In the rows, zero is written as 128.
The rows of D fall into a few groups and each row is roughly a mix of its group's hidden directions.
D (113 x 12):
[[110 108  85 102  83 144 157 134  91 135  85 143]
 [127 143 125 150 126 152 155 148  47 137 141 102]
 [123 107  55 107 101 126 131 115 172 100 127 125]
 [ 93  95 110  96  77 121 144 147 177 109 129 141]
 [131 133  71 117  93 125 130 112 148  69 157 114]
 [112 153  79  88  96 120 107 119  78 132  97 126]
 [130 121  67  81 138 111 116 100 128  85 104 119]
 [126 136 195 177 156 153 140 124 114 154 137 148]
 [111 123 145 134  70  85 164 157 136 139 165 147]
 [122 132  62  75  93 113 118 125 128 106 115 108]
 [158 147 164 153 143 111 165  95 140 166 168 109]
 [ 98 124 200 156 136 162 144 122 137 147 128 161]
 [158  75 161 167 111 121 125 125  98 172 137 146]
 [161 103  97 112 113 145 101  81 118  94  81 123]
 [159 113 127 122 170 140 137 111 190  96 146  93]
 [169  77 154 102 134 136 149  73 130 108 114 135]
 [165 158 105  90 156 115 123 123  64 116 124 113]
 [104 131 173 126 151 109 147 176 143 149 179 148]
 [ 99 135 105 126  62 118 142 154  81 148 121 148]
 [191  92 132 139 136 114 151 106 127 170 165 132]
 [121 147  70 126 156 115  89 119 174  98 105 125]
 [125  87 130  94 128 128 113  81 172 148  83 117]
 [159 101 164  85 165 154  89 118  97 129 113 112]
 [104 127  93 111 146 156  77 150 118  91  83 136]
 [163 162  82  89 153 118  92 107 134 128  91 138]
 [107 155  79  89 154 139 106 147 149  81 108 128]
 [159  89 149 144 128 165 125  80  91 157 105 109]
 [122 140  78 136 133 142 105 163  74 110  90 106]
 [107  91 141 106 129 181 170 107 161 117  96 139]
 [134 103  87  70 135 145 132 114 158 117 156  86]
 [145 132  92  79 163 135 102  90 141 102  99 100]
 [117 125 168 155 136 113 111 135 205 135 146 146]
 [104 164  89 191 141 160 118 154 116 137 122 108]
 [109  90 174 142 137 106 112 150 181 129 135 168]
 [108 125  67 123 147 112  94 134 150  77 103 113]
 [144 127 144 152  79 120 170 109 107 170 169 110]
 [139 166 137 151 112 140  89  91  86 117  88  99]
 [123 128 200 100 166 130 124 138 123 155 163 108]
 [147 118  58 103 120 157 109 106 122 111 101  95]
 [172  82 121  85 146 157 124  89 115 114 107 112]
 [ 98 158 104 152 141 163  73 146  95 115  99 117]
 [157 123  95 144 132 157 171  96 101 160  87 106]
 [127  96 169 141 162  98  96 142 181 125 136 156]
 [141  90 130 103 171 159 140 101 179 103 101 121]
 [ 97 129  93 106  99 107 130 118 191 106 160 112]
 [194  83 127 134 137 123 146 103 122 167 156 131]
 [126 127 186 145 134 116 153 111 169 144 183 137]
 [144 110  73  98 105 138 102  96 143  79 116 112]
 [137 139  72  73 129 129 113 102 141  97 114  92]
 [117 127 196 180 139 138 139 140 120 156 142 160]
 [100 164 117 140 165 164  79 129 113 107  89 112]
 [ 98 155 131 143  73 100 117 157  86 154 145 150]
 [ 84 156 100 137 125 155  80 157 103 102  96 124]
 [108  85 167 160 111 146 170 154 140 146 124 168]
 [ 81 177  96 128 131 127  96 173 132  95 121 132]
 [179 108 130 118 142 162 127  89  80 120  92 113]
 [116 144  47 111 111 141 116 134 143 115 137  89]
 [140  83 126  64 143 142 105  96 157 124 120 102]
 [122  69 177 101  83 123 155 121 136 132 132 147]
 [115  88 186 148 140 142 101 116 114 130  76 143]
 [161 127 125 135  93 117 177 104 120 165 178 108]
 [142 188 120 163 166 140 138 125  96 147 162 108]
 [168 159  86  78 147 123 122  93  96 129 109 129]
 [108 115 152 174  97 158 117 182 116 157 102 135]
 [169 133 182  87 135 107 151 103 111 148 160 141]
 [107  98 175 141 116 116 149 113 189 128 166 140]
 [106 157 198 149 148 114 134 152 116 165 149 131]
 [172 122 134 138 125 148 102  97  75  96  85 134]
 [107 118 143 112 150  88 116 170 171  99 120 173]
 [160 150 128  97 132 136 171  73  95 153 155 129]
 [126 120 165 181 117  93 124 171 122 153 159 158]
 [151 102 116 124  95 116 122  91 141  59 123 157]
 [118 100 166 124 115 113 129 110 205 132 142 153]
 [134 141  56 127 106 149 109 104 122 119  92  93]
 [136 139  56  85  99 121 127 122 107 111 114  99]
 [107 117 143 110 121 100 152 142 176 105 192 143]
 [100 183 114 149 141 169  99 117 101 121 107  91]
 [152  80 110 106 107 122 129  89 156  77 116 154]
 [156  84 101  71 107 144 159  96 134 115 116 121]
 [ 78 166 165 176 129 129  95 151 111 129 111 129]
 [121 131  89  65 135 142 110  92 147 100  95 109]
 [146  68 147  83 133 123 112  97 161 101 117 149]
 [133 105 116  76 157 157 107 112 136 163 107  80]
 [110 117 112 163 121 105 170 168 151 145 131 185]
 [149  76 149 145  80 104 151 135 111 162 152 150]
 [149  88 177  77 100 110 139 110 145 140 124 157]
 [144 106 124  74 137  92 113 143  86  81 114 115]
 [135  92 131  93  82 140 119 119 151 151  77 163]
 [106 172 127 166 141 129 139 185  99 168 141 128]
 [103 156  54 151 109 127 147 162 140 139 138 120]
 [148 142  87  81 156 134 106  92 144  98 113  89]
 [ 96 148 162 109 172 112 120 133 175  91  98 142]
 [106 104 192  95 154 111 110 142 162 150 147 140]
 [120 106  85  89 104 121 112 106 178  88 142 115]
 [ 97 169 144 119 143 129 136 150 133 163 177  78]
 [ 90 183 113 131 148 164  98 123 117 103  97  99]
 [117 167  72 168 147 153 110 150  99 126 110 105]
 [137 138 168 169 116  88 155 136 134 167 176 136]
 [126 159  71 147 139 153 115 148  75 125 101 106]
 [123 123  81  93 105 161 156 111  89 126  83 121]
 [112  77 133 119 115  94 116 159 186 117 129 159]
 [115  73 151  93 108  99 128 116 178  99 128 143]
 [159 124 154  80 120 118 154  71 148 152 144 153]
 [126 126 138 138  95 166 173  84 140 178 140 147]
 [122 139  84 100  98  93 151 168 152 112 168 144]
 [ 93 162 184 170 100 102 148 136 128 147 148 125]
 [147 109 150  75 133  93 135  84 171 114 146 146]
 [130 127 104 106 162 178  97 101 116 104  80 107]
 [156  76  88 119 131  87 124 158 168 108 130 126]
 [ 99 203 151 162 156 128 122 123 135 131 137 102]
 [124 180 113 142  94 107 113 139  66 148 148 119]
 [139 159 121 129 133 185 168  94  87 131 118  97]
 [120 116 192 170 157 140 126 131 114 158 117 168]]

Each list below has four rows that fit no group; the rest each fit one group, if only roughly. Name those rows in the order they come.
    k_52: [117 135 176 151 154 116 133 183 109 156 142 169]
    k_122: [136 150 100 130 120 151 149  81 117 158 105  67]
    k_713: [151  97 144 119 123 106 171 134 166 159 179 152]
    k_456: [109 115 149 160  81 127 171 164 153 132 170 136]
    k_155: [110  91 144 118 120 105 105 124 203 104 120 145]
    k_37: [118  90 139  98 110 110 133  92 196 116 129 150]
    k_157: [176  98 102  95 147 139 141  79 153 121 116  95]
    k_737: [157 141 119 106 132 172 148  98  70 129  92 109]
    k_673: [146  89  92  86 125 144 104  85 148 116  90 110]
    k_301: [170 116 168 124 121 104 155 104 132 166 182 119]
    k_352: [130 182  78 155 161 147 138 111  96 131 143 103]
    k_538: [119 135  72 133 121 156 134 139  63 117 105 102]
 -> k_713; k_157; k_737; k_301
    k_354: [144 104 183 153 163 137 131 152 142 183 144 126]
    k_465: [116 135 120 121 149  87 122 128 201 113 171 127]
    k_312: [100 151 205 123 142 108 100 139 135 146 153 120]
    k_382: [158 132  83 135  98 106 149 152 119 151 190 130]
    k_55: [132  76 182 107 154 113 137 135 152 141 128 173]
    k_388: [104 112 150  87 137  97 138 146 177  89 108 160]
    k_35: [152  86 137 167 140  78 117 172 137 142 138 159]
    k_275: [103 115 191 140 139 149 138 124 188 120 145 147]
    k_252: [172  70  77 136 107 121 154 133 126 134 105 143]
    k_848: [150  71 100  75 118  91 115 120 150 115 129 115]
    k_690: [158 102  99  95 118 146 147  71 137  93 131  96]
 -> k_354; k_465; k_252; k_848
    k_577: [ 80 156 158 132 104  89 106 132 175 118 159 128]
    k_108: [141 156  76 146 131 162 122 130  84 149  93  95]
    k_739: [140 151  78 134 139 152 139 131  85 116  66 127]
    k_593: [115 127 194 153 152 143 123 117 146 151  98 172]
    k_107: [104 139 119 149 141  83 145 169 167 164 170 128]
    k_459: [109 174 106 168  96 109 168 135 134 112 171 121]
    k_865: [127 110  46 107 116 142 148 115 159 130 120 105]
    k_877: [159 128 117 108 137  83 167 141 169 134 178 145]
    k_266: [124 163 110 161 165 164  76 129  95 133 109 109]
    k_29: [125 163  52 132 150 148 126 101 108 118 116 106]
    k_971: [173  92 129 101 146 160 104  94  99 124  86 114]
    k_20: [123 167 169 178 132 113 113 144  90 161 157 140]
    k_674: [117 111 194 168 119 159 126 136 157 151 115 157]
 -> k_739; k_593; k_107; k_674
    k_50: [154 155 143 148 133 106 155 116 145 153 199 107]
    k_678: [111 114 167 113 130 109  58 126 154 109 105 157]
    k_645: [160 108  70 106 138 168 147 107 110 137 106  93]
    k_915: [107 139 187 145 152 111 118 178 119 157 142 160]
    k_900: [103 120 159 117 134 108 147 106 205 121 150 149]
    k_846: [117 120 164 108 123  76 160 149 176 116 148 157]
    k_196: [147 116 103 117 129 125  76 113 160  88  73 137]
    k_395: [144 111  92 113 128 153  99  79 129  90  90  95]
    k_430: [103 130 106 129  65 163 124 124  77 127 110 104]
    k_840: [106 137 159 181 144 129 150 123 168 135 183 119]
    k_757: [127 135  96  83 127 102  94 119 180  93 142 102]
    k_440: [168  92 118 134 128 142 125  92 109 119  63 152]
    k_787: [114 142  73 152  77 113 138 102 159  94 120 130]
    k_869: [124 121 130 141  93 165 140 155  58 151 102 125]
 -> k_50; k_900; k_196; k_395
    k_256: [139 108 122  62 125 129 120  83 152 100  95 108]
    k_712: [127 101  79  71 128 147 138 104 139 109  84 121]
    k_773: [123 118 127 151 118 147 141 135  58 161  87 158]
    k_696: [106 130 114 161 111 161 181 107  86 140 161 107]
    k_603: [127  82 177  70 138 117 127 147 157 121 133 150]
    k_149: [156 149 159 153 181  94 138 124 163 151 162 136]
    k_174: [140 104  77  81 141  97  88 124 136 111  92 128]
    k_689: [147 129 182 157 187  98 126 122 155 145 137 146]
    k_97: [154 104 187 139 132 105 137 115 177 148 163 144]
    k_722: [123 116 148 115  96 101 136  82 172  78 155 133]
    k_550: [123  86 184 128  89 143 160 115 151 159 138 150]
    k_749: [129 111  84  84 124 125 133 119 185  91 130  98]
    k_134: [133 137 122 152  66  95 137 145 106 102 178 120]
 -> k_256; k_603; k_97; k_134
    k_496: [150  84  95 149  73 124 116 117 156  94 143 148]
    k_880: [163 150 110 117 106 144 149 100  66 154 142  95]
    k_215: [116 172  78 133 179 140  94 116 145 119 121 100]
    k_595: [108 137 166 143 103  91 150 130 160  96 181 148]
    k_137: [124  61 119 102  78 139 127 134 105 117  97 148]
    k_552: [129 173 167 158 151  96  84 124 106 153 156 135]
    k_970: [ 94  77 143 113 108 149 154 134 150 137  92 175]
    k_859: [140 133 134 123  96 128 120 113  48 148 121 166]
    k_246: [110 172 158 170 130 118 110 179  93 135 135 151]
    k_87: [123  83  76 110 111 117 148 132 182 116 125 159]
    k_714: [ 98  66 165 131  91 122 136 145 169 124 126 145]
    k_888: [103 108 180 176 131 113 121 171 154 111 156 121]
    k_408: [152 147 118 121 129 154  71 117  77 102 100 102]
 -> k_496; k_880; k_215; k_859
    k_233: [120 101 111  98 104 109 134 103 183  80 156 137]
    k_907: [158  73 152  91 148 141 105  96 127 124  87 143]
    k_368: [104 169  94  90 139 162 122  92 112 100  96 108]
    k_731: [151  86 173 110 152  90 122 115 129 150 136 178]
    k_940: [152 184 123 135 157 138 108  99  73 137 130  98]
    k_427: [121  75 158 101  83 161 141  96 139 114 102 130]
    k_614: [126 162  56 134 142 153 138 103  92 123 119 106]
    k_886: [155 103 106 125 137 180 109  90  88 139  95 104]
    k_881: [125 122 172 138 165 131 108 171 101 171 103 159]
    k_351: [135 116 206 134 123 108 135 131 164 151 159 147]
    k_426: [153 147 173 165 104 105  99 111  82 153 127 151]
    k_34: [148 179  90 124 175 112  92 136  99 111 118 108]
    k_203: [126 101 100  68 107 108 156 147 163  96 130 150]
    k_504: [131 136 177 177 124 102 177 121 127 128 145 169]
 -> k_368; k_731; k_427; k_426
    k_509: [127  78 125  93 159 148 129 109 172 109  84 141]
    k_186: [128 134 205  95 130 102 123 108 146 127 156 154]
    k_633: [123  72 117  74  97 121 150  95 125 101 111 133]
    k_623: [101 177 101 196 127 144 142 139 118 114 136 104]
    k_565: [124 134 112 125 183 148  69 142 131 102  90 142]
    k_120: [119 172  89 118 178 157  91 129 132 101 108 110]
    k_536: [119  98 192 143 112 114 137 134 179 135 158 149]
    k_124: [168 126 125 118 141  86 166 129 164 146 183 141]
    k_861: [126 148 124  99 150 175  81  98 147  96 111  94]
    k_529: [163 149  84 103 192 144 117 110 151 114 130 114]
    k_385: [134 173 131 186 112 123 124 130  93 164 165 145]
    k_738: [120  95  93 102  91 144 117 145  93 118  69 130]
    k_329: [118 141 144 113 131 113 110 123 201  99 172 107]
    k_532: [119  82 169 134 165 159 139 117 163 129  94 160]
 -> k_186; k_623; k_861; k_385
    k_8: [134 101 191 116  96 116 146 125 148 154 170 153]
    k_965: [109 143 195 131 139 104 147 143 139 132 185 134]
    k_947: [ 85 157  91 142  96 136  89 128  99  99 117  93]
    k_424: [152 139  57 144 133 130 121 146  75 134 114 107]
    k_939: [100 109 144 158  87  87 163 165 139 110 159 142]
    k_958: [105 126 156 100 159 168 113  86 119 135  77 149]
    k_461: [126 133 124  86 114  87 176 137 178 109 157 141]
    k_583: [147  98 198 101 120  95 140 155 108 133 151 136]
    k_452: [114 127 165 155 135 118 125 119 205 135 163 138]
    k_437: [102 162 125 123 106 161 140 108  64 158 100 141]
    k_636: [165 176 168 144 163 130 138 116 125 164 166 134]
    k_279: [139  88 126  89 115 124  87  85 158  93  99 134]
    k_330: [119 169  78 124 114 146 100 114 113 124 120  66]
 -> k_8; k_947; k_424; k_939
    k_94: [158 109  63  80 133 144 109 128 127 105 111 101]
    k_410: [160 137 134 141 133  82 161 143 154 156 187 141]
    k_792: [133  83 167 167 138 114 144 160 174 131 150 152]
    k_753: [134 119 119  98 129 118 128  73 199 130 126 154]
    k_564: [163 150 130 128 148 165 122 117  61 130 125  87]
    k_255: [152 105 138 103 178 159 126 139 101 178  95 120]
    k_412: [154 141 118 101 117 148 189  70 129 137 148 120]
    k_913: [110 162 131 180 135 122 129 176  97 164 107 153]
    k_119: [144  87 161 128  81 106 177 118 127 159 153 134]
    k_31: [139 160 143 172 144 140 146 169  69 148 136 139]
    k_127: [101 158 188 163 126 133 115 129  95 161 136 159]
    k_638: [113 116  90  65 111 129 115 109 169  96 108 117]
    k_705: [110 125  98 149  94 140 138 165  64 155 109 140]
    k_937: [117 111 128 182 125 173  90 149  94 125  90 135]
    k_664: [142 105 196 105 132  93 144 118 149 124 172 138]
 -> k_94; k_412; k_705; k_937
    k_339: [132  98 190  90 138 107 122 109 155 103 164 134]
    k_113: [101 158 115 146 134 122 142 193 129 149 181 132]
    k_755: [150 157 107 123 139 165 125 110  79 138 123  67]
    k_890: [ 84 182 106  94 136 122 101 165 127  97 127 114]
    k_335: [ 96 127 184 143 125 149 120 122  97 156  97 176]
    k_267: [ 85 160 103 169 118 116 137 171 138 174 112 140]
    k_435: [141 135  68 158  94 142 117 121  96 115  87 100]
    k_33: [139 153  55 105 156 124 107 110 120 103  98 118]
    k_475: [132 101 132  74 128 124 157  93 184 155 128 144]
    k_769: [136  99 146 170 129 148 166 146  82 163 106 157]
    k_201: [134 150  69 117 150 126  97 143  88  98  93 110]
    k_468: [ 89 123 176 173 141 138 124 160 118 144 121 175]
 -> k_890; k_435; k_475; k_468
    k_338: [133  85  98  70 102 122 124 113 109 101  86 130]
    k_353: [147 149 190 143 141 122 146 115 151 165 175 143]
    k_974: [105 128 161 133 122  90 114 124 202 117 139 156]
    k_150: [107 147  72 101 101 138  99 124  80 102 107 112]
    k_892: [120 130 180 175 138 124 114 192 118 141 145 124]
    k_304: [149 129 165 161 145  80 144 142 151 159 172 150]
    k_842: [114  89 152 163 109 122 146 163 104 159 110 178]
    k_825: [154 156  62  76 138 123 124 131 108 108 126 106]
    k_183: [137 149 177 177 168  97 119 141 138 157 152 143]
    k_778: [130 158  78 153 125 145 185 139 110 152 147  99]
    k_885: [125 130  55 105 140 133 127 158  86 100 113 113]
    k_419: [102 132 172 153  95  89 119  93 168 118 109 154]
 -> k_974; k_150; k_825; k_885
    k_467: [146 144  89 107 157  91 133 162 169 115 166 151]
    k_171: [142  93 178  89  92 110 139  84 134 149 143 134]
    k_911: [164 108 150 124 159 186 165 123  88 133 111 118]
    k_473: [156 109  86  83 163 121 111 105 161  98 109 105]
    k_366: [123 153 105 148 148 168  96 153  81 140  81 123]
    k_250: [ 86 150 151 150 130 100 140 179 152 155 160 153]
    k_394: [108  94 135 100 109 166 116 104 109 102  66 119]
    k_138: [165  97  79 101 123 156 137  84 122 111 101 104]
    k_889: [174 127 134  99 178 133 155  77 155 124 130 110]
    k_95: [172  63 141 125 113 128 130 108 141 115  83 151]
    k_140: [129 146  57 121  94 136 143 102 145 103 142  92]
    k_146: [154 144  85 111 132  85 103 137 156 103 163  89]
    k_933: [143 132  99  87 134 148 137  97 173  92 137  81]
    k_170: [124 173 108 130  93 127 113  93 123  87 151  78]
 -> k_171; k_911; k_366; k_95
    k_941: [118 104 134 138  92 155 133 173  66 139  96 123]
    k_358: [109 180 135 178 120 121 168 155 105 143 159 129]
    k_803: [139  89 139 118 160 161 106  82 171 132  89 129]
    k_784: [153 160  80  99 162 143 132  82 106 116 117 101]
    k_102: [102  83  89 114  82 150 124 127 132 119  77 141]
    k_478: [117 142  80 156 120 124 180 168 135 132 171 141]
    k_193: [ 99 146 154 158  84 104  94 161 104 133 124 170]
    k_43: [136  80 181  99 143 119 161 100 163 132 148 135]
    k_220: [107 177 109 133 174 142  95 162 107 110  93 138]
    k_624: [133 166  87 179 128 141 152 147  88 159 107 124]
    k_407: [164 143 193 121 138 117 141 143  85 157 155 133]
    k_103: [164 106 129 110 142  84 159 137 172 135 170 155]
    k_7: [175 130 155 163 189 150 137 110 103 139 125 112]
 -> k_803; k_784; k_193; k_220
    k_292: [184 107 121 101 182 116 144 103 165 132 142 134]
    k_207: [125 131  73 107 134 148 174 146 140 134 173  92]
    k_560: [148 133  96 146 144 181 106  71 123 123 113  96]
    k_372: [108 163 120 183 105 149 109 138  77 152 136 105]
    k_802: [131 122 172 108  85  91 148 128 157 157 167 154]
    k_785: [145 106  70  94 123 153 138  89 143 126 108  87]
    k_230: [144 154 110 117 137  81 167 143 171 130 179 133]
    k_23: [ 91 129  87 177 128 148 102 173 123 111 100 112]
    k_812: [144 129 168 107 152 113 125 124 201 136 164 135]
    k_438: [ 87  90 140  95  93 121 128 151 140  91  90 157]
    k_320: [143 126 161  77 135 125 113  67 167 109 125 129]
 -> k_560; k_802; k_812; k_320
    k_904: [109 153 107 160 169 114 128 108 174 102 173 108]
    k_607: [121 169 125 159 142 159 136 150  80 176  99 130]
    k_280: [ 94 142 170 132 138  97 114 178 150 132 166 159]
    k_336: [108 151 132 171 164 115 135 119 171 110 183 110]
    k_944: [150 145  85 116 124 160 138  89 106 124 118  66]
    k_449: [134 107 153 154  94 104 186 125 151 139 176 135]
    k_503: [ 95 149  96 106 129 152  83 140  89 114  80 117]
    k_969: [132 159  46 108 124 126 135 107 106 122 106 117]
    k_930: [121 158 132 174 156 132 121 174  78 121 147  98]
    k_448: [154 126 171 136 188 100 135 111 175 142 141 135]
 -> k_607; k_449; k_503; k_969
    k_356: [129  96 197 120 104 117 145 121 164 149 155 151]
    k_990: [117 132 193 114 155 140 130 104 157 153 176 135]
    k_179: [104 133 140 168  64 119 135 151  91 155 151 127]
    k_109: [140 149  77 103 159 115 103 140  88  90 100 109]
    k_979: [104 136  83 142 150 123  85 167 129  84 101 108]
    k_492: [155 112 124 100 135 157  83  87 107 119  82  99]
    k_750: [ 79 159 123 177 132 158  95 146 111 130  89 129]
    k_9: [ 98 112 158 178 110 124  89 166  97 139 116 157]
    k_711: [151  92 170 113 142 149 133  62 138 151 126 110]
    k_874: [166 117 172 107 139 146 134  67 107 111 123  98]
    k_651: [180  89  99 103 145 154 120  86 144  97 126 135]
 -> k_990; k_750; k_711; k_651
    k_804: [127 124  71 105 144 161 123  98 102  87  97 108]
    k_322: [158  94 112  90 121 138 151  70 144  95 135 101]
    k_903: [121 125  98  68 145 120  81 103 147 106  93 126]
    k_736: [108 150 108 101 160 168 103 108 131  90  80 107]
    k_744: [153 151 106 169 154 151 123  91  99 146 145  79]
    k_328: [111  94 166 113 151 105 130 170 160 150 137 175]
    k_887: [134 111 100  96 125  95 108 136 192  94 149 108]
    k_163: [110 105 119 112 134 174  92 115 105 103  66 124]
    k_793: [109 160 149 140 177 161  96 104 127 114  82 108]
    k_765: [160 141 144 164 156  86 133 147 145 159 179 148]
    k_281: [159 122  99 101 153 139  96 121  84 157  78 114]
    k_148: [133 112  68  84 129 148  81 126 141 111 110 102]
    k_485: [117  99 124  92 133 167  80 120 126  99  76 118]
    k_959: [140  80  68 107 126 142 139 118 152 138  82 142]
 -> k_804; k_744; k_281; k_485
